Each path is a new rotation, seen through one point. The rows after it are directions, each followed by how far the rotation turns it, in degrees per step (0 if it stays put).
Each turn is a multiple of 5 degrees from 10 to 175, or 0.
Each row of a path follows its step; steps can be skipped.
path 1
step 2: [ 1.26  2.60  2.85 -0.47 -1.43  0.87 -1.50  0.16 -1.20  1.80  0.71  2.28
  1.08 -3.06 -1.85 -1.15 -2.20  1.86  0.31 -0.92 -1.82 -1.82  1.20  0.60
  0.41  1.09 -0.53  0.76  2.52 -0.48  1.04  0.69  1.12 -2.02  0.77  0.73
 -0.09  0.02  1.50 -0.28  0.62 -2.43 -0.33 -1.20  0.12  0.81  1.85  1.55
 -1.07  0.39 -2.90  0.03  0.07 -3.04 -1.02  0.25  1.68 -2.06  0.15 -2.26
  1.09  0.67  3.09 -0.02 -1.49 -2.48  0.21  0.41  0.54 -1.46  1.06  1.26
 -1.40 -1.34]
step 3: [ 0.47 -1.46 -0.45 -1.77 -0.17 -1.33 -1.45  0.49 -0.59  0.11 -1.69 -1.24
  0.47 -0.21  2.08  1.14  0.76  1.05 -1.62  0.37  0.10  0.43 -2.71 -2.18
  1.92 -0.88  0.05  2.79 -1.90 -2.90 -1.99  2.12  0.67 -0.66  0.35  0.20
  1.26 -0.66  3.43  0.06 -1.31  1.87  0.58 -2.55 -2.87  0.36  0.40  1.01
 -0.54  1.32  0.87  1.09  0.61 -1.75 -0.41 -0.09 -0.39  2.29 -0.40  1.52
 -0.13 -0.54  2.12  3.03 -2.06  2.96 -0.06 -2.10  0.97 -0.93  0.17  0.36
  1.06 -0.45]
step 4: [ 1.78  1.45  0.87 -0.32  2.97  0.51 -0.40 -0.73 -1.14  2.15 -0.23  2.84
  0.74  0.97 -1.56 -1.18  0.74 -1.37 -0.45 -1.86 -0.31 -0.87  2.36  0.33
 -2.43 -0.83 -3.06  0.92  0.16 -0.01  0.55 -1.65  1.13 -4.31 -1.71  0.07
 -0.42 -0.60 -0.58 -1.66  0.56  0.64  0.15  1.38  0.87 -1.32 -2.55  0.63
  0.42  1.18 -0.75 -0.38 -0.64  0.49 -3.11  0.19  1.42  0.42 -2.68  1.99
  1.55 -0.36 -0.55  1.93  1.16  0.81 -1.24 -2.45  1.21 -1.23  0.16  0.22
 -1.65 -0.31]
step 6: [-0.85  1.10 -1.48  0.61 -1.08  1.36 -1.17 -2.33 -2.92 -3.30 -1.95 -1.67
  1.82  1.55 -1.87 -0.28  0.66 -0.18 -0.96 -0.31  0.55 -0.07  1.90  0.03
 -3.68 -0.46 -0.35  1.96 -2.17 -1.27  0.25  0.09  0.19  0.96 -2.37  1.92
 -0.56  1.39 -0.42  0.75  1.65 -0.16  0.48  2.55 -0.89 -1.07 -0.64  1.07
  3.18  0.42  1.88 -0.08  0.53 -1.15 -1.42  2.92 -0.31  1.13 -0.43  1.20
 -1.04 -2.07  0.43  0.51 -0.45  1.73  1.38  2.37  0.93  1.09  0.53  0.64
 -0.91 -0.79]
step 10: [ 0.08  1.29 -0.59 -0.32 -0.42  0.84 -0.91 -0.33  2.95  2.05  0.24 -0.83
  0.35 -1.49  1.05 -1.70 -2.76 -1.18 -1.60 -1.07  0.85 -0.88 -1.22  2.57
  0.20  1.68 -2.13 -2.42 -0.69 -0.22  1.61  2.44  2.44  0.15  2.29  0.95
  1.64  1.64 -0.73 -1.66 -0.31 -0.52 -1.29  0.33  0.80  0.73 -0.98  1.19
 -1.04 -0.84 -0.57  0.65 -2.65  0.92 -3.37 -0.06  2.81 -0.07 -0.46  0.37
 -0.89 -1.25 -3.35  0.02  0.42 -0.85 -0.07 -1.87  1.05  0.88  0.06 -2.73
 -0.12  2.33]
step 13: [ 1.82  3.18  0.79  0.18 -0.51  0.61 -0.04  1.55 -2.88  1.73 -1.76  1.50
  1.81 -1.17 -0.30  1.33 -2.25 -1.22  0.26  0.51  2.40 -0.17  1.63 -0.32
  1.46 -1.48  0.17 -0.16  0.71 -0.21  0.03  2.01 -0.31  0.22 -0.21 -0.55
 -0.35 -0.21 -0.25  1.50  1.98 -2.72  0.10 -0.93  0.09  4.10  1.59  0.03
 -1.21 -0.77 -0.79  1.59  0.89  0.99  1.70  1.71  0.24 -0.59 -0.65 -0.95
 -0.51  3.70  0.62 -2.18 -1.25 -0.27  0.21 -1.69  3.12 -0.07 -1.87 -0.79
  1.04  1.79]
step 15: [-0.03  0.77  2.22 -0.02  0.87 -1.48 -1.52 -1.53 -0.78  2.44 -2.80  1.00
  0.77 -1.07  3.02  0.18 -1.66 -3.44 -0.66 -2.10  1.53 -0.12 -0.19 -0.86
  1.78 -1.11  0.02 -1.93 -0.61 -0.03  0.33  1.49  2.72 -0.10 -1.97  0.42
  1.33 -0.31 -2.13  0.53 -0.38  1.43  1.92 -1.15 -0.91 -0.76 -1.00  0.92
 -1.32 -0.24 -3.52 -0.49  0.72  0.63 -2.36 -0.85  0.84  0.43 -1.16 -0.17
  1.72 -2.03  1.17  1.21 -0.04  1.48 -0.38  0.02  3.22 -0.78 -1.42  0.45
 -1.13 -1.15]
step 17: [-0.01  0.51  1.42 -0.57 -0.54 -1.69  1.67 -3.22 -0.88 -1.35 -2.42 -0.18
  0.96  2.74 -1.09  1.01 -0.57  0.40  0.64 -1.07 -1.63  2.46 -1.43  1.02
  1.57  0.65 -2.43  2.40 -2.11  0.71  0.64 -1.40  0.46 -0.87 -3.09  0.56
  2.64  0.57 -1.91  0.45  0.98  0.94  0.06 -0.23 -1.16 -1.90 -2.17 -1.65
  1.61  0.36 -1.42  0.44 -0.37 -0.12 -2.85  0.70 -0.86 -0.03 -0.07 -1.99
 -1.76  0.46  1.72 -0.67 -0.38  0.25  1.91  2.42 -0.89 -2.01  0.39 -0.94
  1.01 -1.23]
step 18: [ 1.14  1.18 -0.12  3.11 -3.16  1.60 -0.92 -0.27  0.27 -0.11 -2.05 -0.48
  2.14  2.55  0.63  3.23 -1.75 -1.18 -1.32 -0.26  0.81  1.52  3.44 -0.21
 -0.48  1.79  1.01  0.58 -0.64 -1.76  0.88 -0.26  1.12 -0.38  2.74 -0.91
 -2.34  1.69 -0.48 -1.56 -0.50 -0.95 -0.39  2.16 -1.04  3.76  0.73  0.81
  1.23  2.09 -0.70  1.05 -1.54  0.63  0.20 -0.15 -0.99 -0.07 -0.37 -0.34
  0.72 -0.89  1.56 -0.30  0.28 -1.20 -0.60 -0.92  1.31 -0.13  0.94  2.06
 -2.06  0.20]
Speeds:
[-0.24 -0.48  0.42 -0.64 -0.41 -0.58 -0.25 -0.09 -0.10 -0.07 -0.35 -0.07
 -0.08  0.04  0.35  0.48  0.65  0.06 -0.16  0.14  0.04  0.16 -0.15  0.25
 -0.12 -0.15  0.29  0.25 -0.72  0.20 -0.29  0.28 -0.34 -0.55 -0.10  0.15
 -0.43 -0.21  0.03 -0.27  0.40  0.42  0.80  0.44  0.02  0.08  0.22  0.79
 -0.01  0.13  0.07  0.32 -0.15 -0.26 -0.09 -0.13  0.00  0.41 -0.10 -0.48
  0.70 -0.21 -0.77 -0.70 -0.13 -0.45  0.38  0.10  0.15  0.05 -0.19 -0.04
 -0.64 -0.13] -> 125
[ 0.24 -0.07  0.16  0.23  0.08  0.61 -0.71 -0.21  0.36 -0.25  0.17  0.29
 -0.16  0.05 -0.62  0.21  0.10  0.02  0.53 -0.28 -0.06 -0.48 -0.08  0.03
 -0.89 -0.04  0.05  0.01 -0.11 -0.21 -0.07 -0.01 -0.03 -0.55  0.08  0.35
  0.35  0.91  0.25 -0.06  0.00 -0.19 -0.30  0.14  0.21  0.17  0.27  0.52
 -0.21  0.21 -0.10 -0.09  0.27 -0.02 -0.43  0.03  0.28 -0.51 -0.67  0.58
 -0.26 -0.60 -0.11 -0.23  0.19 -0.53 -0.11  0.34 -0.38  0.64  0.67 -0.17
 -0.53  0.29] -> 175
[-0.92  0.24  0.34 -0.12  0.34  0.04 -0.16  0.19  0.17 -0.56 -0.10  0.17
 -0.06 -0.22  0.36  0.28  0.09  0.34 -0.09  0.01  0.18  0.14 -0.39 -0.06
  0.13  0.33 -0.10  0.19 -1.18 -0.26  0.09  0.64  0.11  0.44  0.06  0.19
  0.49  0.05 -0.14  0.10  0.20  0.06 -0.24 -0.60  0.11  0.52 -0.11 -0.41
  0.14 -0.30 -0.50 -0.45  0.00  0.45 -0.63 -0.22  0.19  0.04 -0.39  0.48
 -0.06 -0.03 -0.21 -0.13 -0.30  0.63  0.39  0.27 -0.49 -0.38 -0.58 -0.38
  0.15  0.42] -> 155
[ 0.01  0.22  0.11 -0.18  0.33 -0.28 -0.28  0.13  0.20  0.65  0.15 -0.09
 -0.49 -0.32  0.49  0.05 -0.20 -0.30  0.72 -0.16  0.43  0.00  0.24 -0.14
  0.72 -0.36 -0.05 -0.38 -0.36  0.10 -0.14 -0.46 -0.71  0.09  0.70  0.08
  0.09  0.05 -0.42 -0.14 -0.19 -0.23  0.53 -0.05 -0.35 -0.01  0.27 -0.66
  0.04 -0.48  0.35  0.33  0.57 -0.02 -0.45  0.63  0.31 -0.59  0.11  0.14
  0.15  0.07  0.08 -0.18 -0.42 -0.50  0.36  0.22  0.27  0.72 -0.03 -0.45
  0.26 -0.04] -> 25
[-0.21 -0.33  0.17  0.05 -0.44  0.05 -0.33 -0.25  0.34 -0.08 -0.35  0.13
  0.47 -0.26  0.50 -0.52  0.09 -0.20  0.52 -0.26 -0.63 -0.26  0.01 -0.54
  0.32  0.59 -0.09  0.42  0.02 -0.33  0.43 -0.26  0.35  0.22 -0.13 -0.61
  0.14  0.16 -0.51 -0.12  0.44  0.44  0.25 -0.67 -0.05 -0.74  0.05  0.30
 -0.56  0.16 -0.10  0.49 -0.48 -0.01  0.21  0.18  0.45 -0.29  0.25 -0.04
  0.05  0.45 -0.02 -0.32  0.09 -0.32 -0.68  0.41 -0.15 -0.20  0.09 -0.68
  0.04  0.38] -> 145
[-0.43 -0.34 -0.58  0.09 -0.18  0.05 -0.52 -0.18  0.03  0.00 -0.54  0.48
 -0.27  0.19  0.62 -0.13  0.15 -0.27  0.21 -0.30  0.52  0.33 -0.11 -0.21
  0.14  0.22  0.29  0.41  0.01  0.09 -0.56  0.47 -0.20  0.04 -0.33  0.69
 -0.04  0.28 -0.47 -0.53 -0.08  0.18 -0.68  0.70 -0.11 -0.34 -0.06 -0.15
  0.24  0.10  0.05 -0.01  0.14 -0.10  0.29 -0.36  0.00 -0.26  0.29  0.65
  0.35 -0.22  0.30  0.08 -0.20  0.05 -0.21  0.25  0.76 -0.53  0.59  0.65
  0.53  0.18] -> 125
[-0.07  0.08  0.20  0.00 -0.87 -0.72  0.40  0.46 -0.01  0.35  0.18  0.16
 -0.32  0.57  0.00 -0.15  0.24 -0.04 -0.57 -0.31 -0.07  0.31 -0.42 -0.47
  0.65  1.06  0.06  0.17  0.34  0.12 -0.18  0.00  0.14 -0.16  0.31 -0.36
  0.13  0.28  0.31 -0.07 -0.07 -0.74  0.06  0.47 -0.16  0.55 -0.08 -0.32
  0.16 -0.20  0.20 -0.27 -0.08 -0.11 -0.30  0.20  0.55 -0.10 -0.03 -0.29
 -0.31 -0.63 -0.31  0.16  0.46 -0.15 -0.16  0.59 -0.38 -0.23  0.44 -0.10
 -0.16  0.21] -> 40
[ 0.02  0.41  0.50 -0.57 -0.44  0.42  0.30  0.03  0.15  0.53 -0.14 -0.14
  0.15  0.05 -0.27  0.38 -0.08  0.13  0.51  0.23  0.31  0.41  0.33 -0.34
  0.34 -0.54 -0.06  0.14  0.29 -0.08  0.03  0.03  0.48  0.55 -0.06 -0.28
 -0.13  0.41  0.25  0.12 -0.20  0.32 -0.07  0.48 -0.20 -0.11  0.32 -0.16
  0.14 -0.19 -0.20  0.01 -0.37  0.19  0.80 -0.03  0.10  0.62 -0.35  0.69
  0.01 -0.27 -0.69  0.06 -0.99  0.58 -0.24  0.22  0.04  0.19  0.54 -0.46
 -0.41 -0.08] -> 145
